(in the rows, 128 means zero)
The rows below come in pairs that one turn or mirror swaps. Which row does each named row swap with?
The rows were stretched afterwards, more along some directions than others.
bik: [130 175 139 127 151 147 148 111 135 140 108 133 155 137 141 116 162 120
 117 116 148 139 112 150 101 109 131]
lavin: [ 98 172 136 146 134  93 118 135 124 115 132 113 139 134 113 106 129 128
 134 117 161  92  78 127  91 120 115]
Zom: [113 163 134 135 140  98 122 153 104 127 123 152 128 148 133 112 107 131
 131 124 148 140 108 159 124 114 100]
Fufuz: [129 135 134 106 130  97 138 142 138 113 126 121 123 138 134 123 111 117
 116 118 162 157 103 125 114 120 139]
tepu: [135 136 151 104 136 101 139 147 138 116 123 135 125 135 145 122 114 110
 112 116 159 140  96 125 108 119 139]
Per: [115 166 130 145 141 101 118 150 105 124 117 147 120 143 133 113  98 135
 129 123 145 134 107 155 124 115 102]
nidu: [131 176 146 138 164 142 142 113 126 145 107 131 152 133 144 112 157 120
 113 104 149 123 101 151 109 113 133]
naku: [122 176 153 130 141 108 132 124 137 106 101 141 129 163 131 114 136 136
 135 127 141 160 138 138  96 121 116]
Zaga: [132 173 142 128 152 141 145 107 130 137 109 122 154 141 134 115 165 119
 123 117 147 131 105 150  99 118 137]
zili: [106 159 132 150 138  95 111 137 124 118 136 113 141 129 115 106 135 134
 136 124 156  82  83 131  98 131 125]
sel: [105 167 130 153 132 101 111 126 124 117 131 107 144 135 117 105 133 131
 136 121 154  94  93 127 100 127 118]
Gumef: [133 169 145 130 163 144 148 116 131 135 106 131 153 137 141 118 156 120
 112 113 151 130 108 149  99 114 134]
Kamo: [134 174 142 133 153 148 146 112 131 140 106 128 152 135 137 118 162 121
 120 111 147 125 107 155 101 117 136]
dus: [123 178 152 123 135 113 133 124 142  95 107 139 129 157 132 115 143 133
 135 126 144 159 133 135  89 115 119]
vidiv: [129 133 151 105 139  95 144 143 136  99 118 141 131 144 137 120 112 119
 117 119 161 148  91 124 109 113 136]
rad: [114 168 130 135 137  98 118 144 112 118 118 155 122 145 132 110 102 129
 132 125 149 143 106 150 120 113  97]
dabo: [112 181 150 133 137 110 134 133 142 101 106 143 134 161 130 116 142 136
 138 122 141 159 138 137  97 119 115]
sinot: [129 136 155 104 139  90 139 148 134 109 118 134 125 138 147 118 122 116
 118 131 165 133  92 123 104 124 136]
Mizev: [105 169 134 153 144  99 109 131 122 124 132 112 141 129 118 107 128 132
 133 113 155  89  86 131 105 127 115]
Paf: [123 177 155 135 143 111 130 129 133 103  99 136 127 157 133 112 143 139
 136 120 139 155 133 140  93 126 122]
valas: [128 130 151  96 134  90 146 152 143 106 120 140 133 148 143 125 105 116
 119 123 158 146 101 128 109 110 126]
gezad: [109 156 127  96 127 111 136 143 141  85 133 130 128 122 115 152 102 116
 141 103 169 148 115 131 115 102  95]
bolut: [142 137 153  94 145  95 144 152 140 104 114 134 129 146 146 118 114 112
 117 120 161 139  90 125  97 111 142]
gegu: [117 162 135 131 135  93 118 147 107 122 121 148 123 144 132 115  95 130
 133 130 144 134 104 153 124 116  98]
tani: [129 134 144 101 132  92 147 157 141 108 122 144 134 146 140 120 117 125
 116 128 153 151  98 124 107 119 125]
vusin: [121 173 150 128 140 114 136 134 137 109 103 146 129 156 134 114 136 133
 126 119 137 171 141 140  99 115 111]
subod: [115 184 155 131 141 110 134 129 131 104 105 146 134 170 126 112 146 139
 134 124 143 160 127 142  96 114 112]
modag: [117 165 129 128 133  95 117 141 105 117 126 144 125 146 127 116  99 132
 136 127 150 139 104 151 116 115 103]
pibub: [107 166 137 150 142  96 111 140 124 111 127 108 139 132 118 109 123 134
 133 116 156  85  85 128  92 124 127]
dof: [132 129 143  95 136  90 149 153 138 112 125 136 128 139 140 124 107 122
 115 119 156 147  97 121 104 115 125]
talu: [131 176 144 136 156 144 148 110 132 129 103 130 156 137 142 113 158 121
 114 113 147 126 106 145 101 112 143]
tuv: [110 162 134 145 135  95 111 138 119 117 133 113 140 132 118 110 127 128
 132 122 154  84  86 131 102 125 114]
lub: [110 158 126 103 128 116 131 144 142  87 131 128 127 118 118 148 113 117
 145 109 173 145 114 128 105 108  98]
nad: [119 179 152 127 142 115 133 126 139  97 104 140 132 157 131 114 141 136
 130 117 145 158 137 138  95 115 117]
vabip: [142 171 153 128 156 143 148 118 130 141 101 138 153 143 148 111 163 118
 114 116 138 129 101 151 100 116 137]
zavaf: [109 170 135 150 141  98 114 134 115 126 125 114 143 136 113 109 127 133
 131 118 150  88  85 130  98 124 117]
milol: [106 155 122  93 124 122 138 143 147  92 133 132 135 120 112 143 104 119
 137 104 170 149 123 137 113  99 101]
betuf: [103 157 122  97 135 119 133 145 138  96 135 128 129 119 113 150 115 126
 139 109 177 144 121 131 114 106 108]
puriv: [112 163 135 132 133  94 121 144 109 119 122 151 120 142 130 121  81 123
 132 124 146 147 103 143 128 111  91]
Mup: [105 169 139 148 139  96 116 137 113 122 139 113 143 139 112 108 132 138
 135 119 158  86  78 136  95 123 122]
Suvu: [115 170 136 137 141 100 117 149 101 121 118 144 122 147 128 116 108 137
 132 123 149 140 107 160 117 122 102]
taroz: [125 178 149 136 143 121 132 129 139 107  96 139 129 154 138 108 146 132
 125 119 138 158 140 138  99 122 118]
Leto: [117 176 155 127 142 118 138 125 141  99 105 144 130 148 136 117 127 124
 126 113 146 168 137 129 100 109 107]
sadot: [113 155 137  97 124 121 147 140 130  93 126 119 115 126 105 144 111 124
 137 109 164 140 111 135 108 114 110]
fab: [111 162 137 150 140  98 117 135 123 120 131 111 143 136 119 106 133 135
 131 118 154  89  87 133  93 133 124]
lagu: [109 166 128 135 136  96 121 152 108 124 123 152 121 146 126 121  91 135
 132 121 142 151 113 154 122 110  93]
fidi: [103 164 131 145 133  92 112 138 119 124 139 117 141 137 114 108 122 136
 136 122 155  92  85 129  99 121 112]
Gigon: [111 161 137 146 137  96 115 137 118 124 130 115 139 134 112 111 121 132
 135 124 149  86  82 128  99 129 119]
fida: [117 182 152 135 135 118 134 134 136  99  98 142 128 161 133 112 150 135
 126 121 139 165 134 145  88 117 118]
Pame: [130 141 148 110 140 100 144 140 137 103 112 140 134 146 140 122 118 119
 122 122 162 153  92 119 100 120 141]
kovi: [114 181 146 133 142 109 131 133 140 105 107 145 131 160 132 117 152 132
 132 124 150 160 135 133  93 120 116]
vezen: [109 158 119  96 134 122 126 140 150  80 133 125 125 117 113 144 109 117
 142 110 179 144 109 136 102  97 113]
vome: [108 148 118  93 128 119 135 146 141  99 135 138 124 126 112 149 113 127
 143 100 164 151 118 141 113  97 101]
Bofu: [115 168 134 134 138  96 118 143 104 123 121 147 123 147 124 115  99 135
 134 129 148 139 109 156 120 117  98]
metul: [134 170 138 130 163 141 145 116 130 147 109 131 146 127 147 111 158 115
 114 116 152 121 103 150 108 110 136]
kulez: [113 164 133 141 137  97 120 149 108 122 118 154 124 142 132 112 105 133
 133 128 140 139 105 151 118 116 106]
vos: [138 173 144 128 161 148 146 121 130 136 100 126 153 132 146 113 159 114
 109 112 151 128 105 154 100 112 140]
rin: [120 181 148 130 139 112 132 127 145  98 100 149 127 159 138 113 140 130
 133 122 144 164 137 135  96 114 109]
gimud: [108 150 117  93 123 122 134 140 143 101 135 133 121 123 105 151 112 126
 140 106 167 156 116 138 113 102 104]
gom: [128 128 148 101 137  85 138 157 128 119 124 135 126 139 139 123 110 122
 124 131 158 129  91 121 115 122 134]
vosa: [108 158 118 105 130 128 134 134 149  93 139 121 126  99 122 150  99 114
 138  97 169 142 124 129 111 105 107]
deno: [101 168 132 151 141 101 110 136 121 109 137 116 143 132 114 112 123 139
 137 113 156  93  87 131  95 124 113]
Dala: [126 178 143 125 155 143 152 112 131 137 105 129 152 135 140 114 161 111
 113 106 156 132 101 151  97 106 128]
vem: [131 180 142 139 152 146 147 113 124 141 107 130 156 137 143 111 158 119
 113 112 149 125 104 152 106 109 134]
bega: [115 170 133 138 134 101 127 150 104 120 115 143 125 143 134 111 104 132
 129 119 138 139 110 154 110 115 100]
zepi: [113 165 126 139 138  96 121 147 108 129 123 152 123 138 130 116 106 129
 138 130 146 135 104 148 120 115 105]
kodum: [101 171 129 148 141  93 106 138 122 122 136 113 134 136 111 109 133 134
 135 119 163  86  84 128 100 126 122]
tal: [133 175 143 129 159 141 149 119 130 138 107 131 153 139 141 120 165 120
 116 109 152 124 105 151 101 116 139]
feb: [102 166 123 100 129 119 131 139 137  92 132 124 125 113 112 148 113 122
 144 101 175 134 115 130 108 108 106]
dedi: [131 173 144 138 161 141 144 112 127 138 102 129 153 136 140 112 158 122
 111 117 147 126 103 149  98 112 134]
motis: [116 181 149 130 142 112 134 137 137 101 104 146 130 158 136 120 143 132
 130 116 143 163 139 138  94 116 108]
zevu: [114 154 117 100 126 124 137 142 137 105 140 118 119 110 115 149 106 118
 135  93 170 149 121 140 118  97 109]
Tate: [116 158 127 103 130 119 134 134 145  82 122 123 129 120 109 145 127 131
 142 110 170 141 108 131  89 117 117]
kasez: [140 134 147 101 140  95 142 143 134 104 110 133 129 144 137 127 124 124
 122 121 161 140  87 128  91 126 138]
kog: [113 164 134 134 138  93 120 143 101 125 122 148 126 152 126 110 103 134
 137 128 144 138 102 154 121 113  95]
geku: [131 126 153  98 136  92 149 149 118 110 121 124 115 146 130 123 105 120
 117 121 160 137  90 131 110 126 129]
sedit: [128 138 141 102 136  88 139 147 134 114 122 138 132 140 142 125 105 114
 118 123 161 150  99 116 111 122 120]
nuv: [105 158 124 105 129 124 131 133 147  95 133 134 124 113 115 148 111 121
 145 105 171 149 118 129 111  98 106]

vidiv is swapped with gezad
geku is swapped with sadot
vome is swapped with tani
Fufuz is swapped with zevu
dof is swapped with gimud
kasez is swapped with Tate
tepu is swapped with vosa

